In the rows, 100 means zero.
One turn moves each row of this set onto another row. After a few examples, where does it send each row asked below?
Q_778: 71; 89; 102; 106; 84; 108; 112; 102; 100; 117; 90; 137
Q_921: 117; 115; 129; 97; 98; 96; 132; 75; 107; 119; 106; 110
Q_589: 75; 100; 121; 89; 114; 100; 114; 79; 114; 132; 113; 102
Q_591: 69; 102; 138; 93; 113; 86; 116; 87; 92; 104; 100; 85
Q_545: 105; 95; 75; 82; 85; 81; 80; 98; 109; 83; 92; 81
Q_714: 54; 91; 120; 91; 105; 105; 111; 93; 100; 98; 119; 114
Q_976: 101; 102; 95; 136; 107; 99; 92; 114; 91; 119; 97; 127
Q_587: 126; 112; 103; 128; 116; 81; 123; 96; 95; 100; 106; 116
Q_732: 120; 102; 107; 106; 103; 100; 97; 102; 150; 73; 98; 91
Q_481: 104; 93; 92; 122; 75; 131; 89; 100; 111; 95; 95; 76
Q_360: 108; 97; 99; 111; 68; 129; 88; 104; 111; 97; 89; 75
Q_927: 117; 101; 110; 102; 94; 104; 101; 109; 148; 71; 89; 94
Q_504: 109; 98; 76; 75; 78; 86; 87; 99; 115; 85; 91; 86
Q_571: 87; 112; 142; 84; 93; 78; 88; 106; 81; 91; 96; 112
Q_203: 112; 114; 104; 111; 105; 78; 84; 109; 72; 92; 119; 118

Q_203 turns into Q_976
Q_591 turns into Q_714
Now find these:
Q_571 turns into Q_778
Q_481 turns into Q_732
Q_360 turns into Q_927

One turn moves each row of this set onto another row. After a few examples, where does it send each row asked below?
Q_136: 86; 126; 87; 104; 141; 134; 99; 120; 66; 80; 115; 81; 107; 114; 79; 104
Q_132: 81; 135; 85; 156; 119; 144; 55; 110; 87; 95; 120; 109; 133; 75; 62; 119
Q_797: 76; 117; 58; 124; 136; 129; 84; 89; 77; 72; 146; 82; 120; 101; 57; 71
Q_108: 74; 144; 66; 127; 140; 120; 84; 82; 87; 58; 129; 97; 122; 100; 52; 92
Q_103: 85; 127; 90; 170; 92; 117; 76; 115; 88; 118; 116; 83; 108; 80; 77; 97
Q_278: 56; 133; 74; 164; 122; 117; 90; 88; 100; 85; 105; 93; 102; 70; 65; 88
Q_729: 61; 124; 95; 116; 113; 85; 75; 77; 87; 63; 132; 76; 106; 111; 71; 90
Q_664: 65; 119; 59; 161; 128; 117; 83; 138; 69; 63; 122; 95; 91; 91; 80; 116
Q_361: 96; 96; 94; 128; 98; 136; 68; 140; 73; 73; 95; 105; 101; 64; 90; 110
Q_586: 96; 82; 115; 123; 102; 115; 53; 122; 98; 92; 114; 85; 112; 91; 86; 118
Q_388: 70; 128; 87; 145; 118; 118; 89; 129; 77; 111; 112; 116; 88; 83; 90; 84
Q_820: 81; 84; 85; 153; 106; 101; 60; 88; 76; 85; 115; 83; 142; 94; 104; 101
Q_371: 88; 124; 83; 123; 87; 108; 73; 128; 112; 111; 118; 107; 110; 81; 73; 104
Q_73: 87; 139; 86; 149; 115; 145; 90; 110; 88; 68; 132; 105; 69; 85; 80; 83
Q_598: 115; 131; 77; 145; 106; 130; 57; 88; 79; 91; 125; 108; 82; 73; 86; 75
Q_603: 105; 107; 86; 100; 122; 106; 62; 106; 101; 110; 124; 105; 107; 98; 89; 95
Q_923: 103; 107; 82; 111; 68; 113; 75; 76; 94; 64; 120; 111; 113; 82; 78; 107
Q_128: 74; 105; 70; 140; 135; 118; 79; 90; 72; 71; 122; 62; 132; 115; 53; 92
Q_593: 78; 102; 94; 128; 122; 135; 82; 116; 81; 110; 98; 101; 139; 87; 51; 109
Q_514: 81; 114; 113; 146; 91; 135; 94; 126; 79; 58; 126; 69; 107; 70; 87; 95
Q_548: 93; 83; 71; 143; 89; 111; 72; 96; 51; 66; 96; 93; 127; 85; 65; 121
Q_338: 86; 100; 81; 133; 81; 129; 63; 108; 39; 74; 122; 64; 112; 84; 63; 99
Q_764: 96; 123; 70; 134; 127; 111; 87; 125; 62; 70; 134; 108; 84; 104; 106; 82
Q_756: 85; 93; 86; 104; 78; 116; 93; 92; 92; 66; 98; 97; 119; 102; 95; 98
Q_55: 97; 97; 92; 150; 117; 119; 71; 87; 87; 36; 126; 61; 109; 79; 78; 92
Q_272: 88; 145; 112; 130; 77; 131; 74; 113; 80; 58; 128; 102; 94; 93; 89; 112
Q_597: 113; 113; 79; 106; 126; 119; 60; 98; 71; 48; 144; 94; 112; 98; 79; 121
Q_33: 115; 133; 95; 136; 103; 124; 63; 108; 104; 84; 139; 123; 120; 101; 58; 85
Q_417: 70; 102; 91; 110; 104; 93; 51; 67; 90; 76; 128; 86; 121; 102; 75; 100
Q_266: 98; 108; 99; 126; 111; 112; 56; 61; 108; 83; 126; 80; 109; 86; 64; 88
Q_289: 77; 109; 65; 131; 117; 120; 42; 65; 76; 91; 110; 114; 128; 93; 72; 99
Q_762: 74; 108; 73; 114; 150; 115; 45; 92; 89; 56; 120; 111; 113; 96; 86; 103
Q_43: 96; 109; 101; 128; 143; 108; 103; 106; 55; 66; 111; 99; 82; 97; 74; 102
Q_599: 53; 118; 76; 147; 147; 124; 84; 93; 93; 92; 101; 98; 121; 84; 53; 96
Q_483: 69; 81; 89; 102; 87; 97; 76; 99; 88; 64; 107; 97; 95; 93; 85; 103
Q_167: 69; 145; 74; 169; 101; 128; 72; 107; 69; 42; 117; 98; 109; 108; 81; 109
Q_104: 68; 141; 96; 100; 98; 118; 81; 120; 87; 103; 119; 111; 113; 88; 77; 115
Q_11: 49; 96; 73; 113; 131; 149; 88; 113; 85; 80; 117; 113; 103; 96; 75; 108
Q_102: 60; 97; 54; 151; 130; 100; 66; 110; 83; 90; 93; 95; 121; 88; 59; 102
Q_751: 75; 113; 78; 125; 68; 99; 84; 126; 104; 85; 118; 89; 107; 83; 59; 110
Q_2: 108; 106; 79; 160; 69; 105; 71; 108; 76; 46; 118; 93; 114; 83; 75; 102
Q_529: 62; 109; 84; 131; 123; 118; 99; 111; 56; 49; 125; 66; 112; 108; 92; 112
Q_219: 100; 86; 91; 141; 109; 138; 99; 121; 65; 59; 114; 65; 116; 102; 63; 94
Q_596: 95; 125; 77; 152; 79; 146; 79; 75; 58; 59; 121; 111; 109; 86; 88; 107
Q_847: 84; 118; 87; 173; 98; 111; 87; 110; 72; 114; 118; 119; 102; 93; 74; 93
Q_928: 115; 146; 51; 141; 100; 133; 76; 95; 84; 69; 101; 97; 98; 88; 94; 100
Q_872: 91; 127; 88; 172; 136; 144; 53; 97; 61; 82; 110; 86; 108; 99; 82; 106
Q_562: 93; 99; 74; 141; 118; 104; 82; 108; 90; 39; 144; 92; 75; 94; 87; 105

Q_820 turns into Q_33
Q_167 turns into Q_562
Q_102 turns into Q_266
Now find these:
Q_603 turns into Q_593
Q_361 turns into Q_872
Q_548 turns into Q_598
Q_847 turns into Q_797
Q_128 turns into Q_923
Q_371 turns into Q_599
Q_103 turns into Q_108
Q_338 turns into Q_928
Q_55 turns into Q_272
Q_219 turns into Q_596
Q_762 turns into Q_586
Q_73 turns into Q_529
Q_278 turns into Q_729

